Some points, each followed by its number:
tensor([ 20,  44,  89,  40, -14,  10, -59, -22,  67,   7, -83,  77,  13, -14,  18,  23,   7,  45,  30,  71,  15, -69, -21,  47]) 0
tensor([-15, -15,  53,  31, -43,   2, -26,  -2,  63,   6, -57,  19,  -3,  60,   7,  30, -30,   6,  17,  31, -41,  33, -32,  72]) 1
tensor([-32,  -5, -44, -26,  22, -38,  22,  27, -22,  14,  39, -57,  -4, -46, -29, -50,  18, -27,  56, -56,  50,   1,  56, -15]) 2
tensor([ -19,   35, -100,   -5,   -8,  -24,   41,   19,  -51,   33,   77,  -59,    2,  -44,  -14,  -51,   17,  -16,   19,  -90,   77,  -17,  125,  -33]) 3
tensor([-20,  -8,  51,  22,  -6,  31,   1,  16,   4,  10, -25,   1,  12, -13,   4, -13,   7,   2,  -2,   6,   5, -14,   9,  21]) 4
tensor([-16,   8, -56,  -6,  11,  11, -11,  55, -66,  11,  30, -19, -24, -35,  27,  -7,  13,  16,  12, -33,  25,  28,  14, -82]) 5
tensor([ 16, -38, -17,  21,  -5, -10,  -2,  14,  -2,   2,  19, -39,  18,  15, -15, -12,  -3,   4,  -3,   9, -25,  33,  -8, -11]) 6
tensor([   1,  -26, -124,    3,   29,  -54,   68,   18,  -92,    7,  100, -114,  -36,  -19,  -41,  -59,   21,  -60,    9,  -69,   32,   43,   54,  -91]) 7
tensor([ -3,   6,   5,  22,  -8, -12, -10,  -5,  18,  23, -12,  27,  13,  16,   0,   4,   2, -22, -30, -19,   0,   1, -19,  26]) 8
tensor([-25,  34,   7,  15, -19,  16,  -3,  21,  16,  25, -69,  45,  18, -43,  11,  -4,  -1,  36,  38,   5,  65, -78,  15,   9]) 9
tensor([ -3,  12,  61,  38, -25,  -2, -51,  22,  60, -14, -78,  26,   0,  34,  27,  40, -11,  27,  30,  45, -28,  10, -45,  65]) 10
tensor([ -2,  -6,  15,  52,  -1,  -4, -19,   3,  40,   5, -37,  20,  18,  10,  -2,  13,   1,  15,  10,  24,   3,  -1, -32,  32]) 11
tensor([ 20,  19,  90,  57, -36,  16, -75,  -7,  84, -19, -81, 114,   3,  20,   5,  60,   3,  51,  -2,  79, -50, -26, -55,  79]) 12
tensor([-16,   4,  20,  -1, -12,  19,  -4,   3,  13,  -4, -11,  16,  16,  35, -12,  28,   1, -24, -19,   4, -49,  30,   3,   0]) 13
tensor([  -2,    6,  127,   56,  -44,   43,  -54,  -66,   89,  -15, -102,   77,    2,   64,   -8,   69,   -7,    6,  -25,  111,  -88,   19, -102,   99]) 14
tensor([  23,   51, -113,  -10,   22,  -22,   15,   46,  -49,    1,   49,  -70,   -8,  -62,   16,  -65,   44,    5,    4,  -51,   61,  -39,   83,  -22]) 15
tensor([-12,   0,  59,  33, -32,   3, -37,   6,  58,  -2, -67,  22,  -1,  46,  16,  33, -19,  15,  25,  39, -36,  20, -42,  71]) 16
tensor([ -2,  -9,  13,  47,  -4,   1, -15,  -8,  38,  10, -33,  19,  15,  16,  -7,   6,  -2,   7,   5,  24,  -2,   3, -34,  39]) 17
tensor([ 104,  -45,   83,   72,  -14,    0, -126,   12,   73,  -69,  -63,   30,  -53,  127,   32,   78,  -13,  -17,  -96,  127, -127,  126, -127,   25]) 18
tensor([ -16,   -2, -112,  -38,   23,  -62,   51,   44, -102,    6,  103,  -79,  -38,  -30,  -21,  -36,   -8,  -28,   -3, -100,   48,   40,   81,  -85]) 19
tensor([-19, -11,  48,  18,  -3,  36,   5,  10,   4,  12, -25,   0,   7,  -9,   3, -21,   6,  -4,  -4,   8,   0, -13,   6,  28]) 20
tensor([ 13, -45, -17,   6,  -4, -25,  -5,  35, -39,  -2,  11, -33, -40,  41, -14,  -8,   2, -22, -11, -16, -40,  71, -16, -24]) 21
New points follow, each followed by the numbers of its five nearest points above, nearest first.
tensor([ -5,  13,   8,  21,  -8, -10, -13,  -2,  14,  20, -18,  29,  15,   9,   1,   4,   6, -24, -24, -15,   4,  -4, -20,  27]) 8 17 11 4 20
tensor([ 20,  19,  73,  34, -22,  13, -46, -37,  64,  20, -76,  63,  -3,  11,   9,   6,  -2,  17,  14,  75,  -6, -46, -26,  63]) 0 10 12 16 17
tensor([-11, -15, -69,  -2,   2,   8,  -1,  52, -76,   9,  30, -31, -45, -21,  12, -21,  14, -20, -10, -29,  11,  61,  16, -64]) 5 21 6 2 19
tensor([   3,    3, -112,   -1,   45,  -46,   58,   28,  -94,   -5,   82, -103,  -25,  -47,  -27,  -52,   39,  -33,   22,  -65,   41,   13,   46, -100]) 7 19 15 3 2
tensor([ -18,  -64,  110,   74, -101,   34,  -44,  -96,  127,   21, -127,  118,  -26,   90,  -32,   63,  -52,    3,  -12,  103,  -88,   39,  -76,  127]) 14 12 1 16 10
tensor([ -2,   5, -54, -32,  45, -36,   7,  42, -23,  -9,  23, -63, -13, -59,  -6, -58,  37, -12,  43, -31,  38, -14,  26, -10]) 2 15 5 3 6
tensor([  -5,   16,  127,   61,  -70,   58,  -56,  -59,  127,  -21, -127,  127,   30,   39,  -16,   60,   -6,   59,   41,  114,  -16, -101,  -57,  127]) 12 0 14 10 16
tensor([ -4,   6, -46, -10,   1, -12,   3,  26, -14,  -2, -17, -31,   2, -46,  29, -48,  25, -13,   9,  -2,  35, -50,  39,   8]) 2 4 20 15 9
tensor([  -2,   20,  127,   82,  -51,   31,  -99,  -41,  127,  -31, -127,  127,    8,    6,   19,  100,   -3,   82,   25,  121,  -53,  -42,  -90,  112]) 12 14 0 10 16
tensor([  40,  -35,  121,   65,  -35,    5,  -94,  -19,   71,  -43,  -38,   67,  -19,  127,    4,  111,  -36,   -9,  -62,  117, -127,  115, -127,   -8]) 18 14 12 1 16
tensor([  58,  -13,   60,   46,  -16,    7,  -53,  -31,   89,   -8,  -65,   48,  -11,   83,   34,   70,  -30,   12,  -35,   88, -118,   62, -117,   39]) 14 18 16 1 10
tensor([ -4,   0,  10,   1,  -7,  18, -10,   6,  12,  -6, -19,   6,   5,  41,  -9,  18,   8, -36, -27,  21, -58,  37, -13,  15]) 13 8 17 6 20
tensor([ 16,  -7,  -1,   8,  -6,  14, -19,  16,  15, -13, -21,  -6,  -5,  48,  -4,  10,  12, -41, -36,  39, -69,  44, -27,  24]) 13 6 8 17 21
tensor([  3,  15,   8,  32,  -7, -16, -19,   7,   9,   8, -25,  34,  11,   0,   2,  10,  15, -23, -32, -16,   3,   5,  -8,  22]) 8 17 11 4 13
tensor([ -1, -39, -84,   6,  -7,   6,   3,  47, -71,  18,  41, -46, -61,   3,   6, -31,   6, -41, -23, -22,  -4,  84,  13, -55]) 21 5 6 7 19
tensor([  5, -26,  -9,  12,   1,  -7,   1,  14,   0,   1,  22, -28,  25,   7, -14,  -3,   1,  19,   3,   2, -19,  20,  -1, -20]) 6 13 8 21 4
tensor([  -3,   -6,   75,   42,  -37,   30,  -30,  -27,   86,  -14, -100,   97,   32,   35,    1,   44,  -12,    7,    4,   49,  -36,  -11,  -27,   74]) 12 16 10 1 0
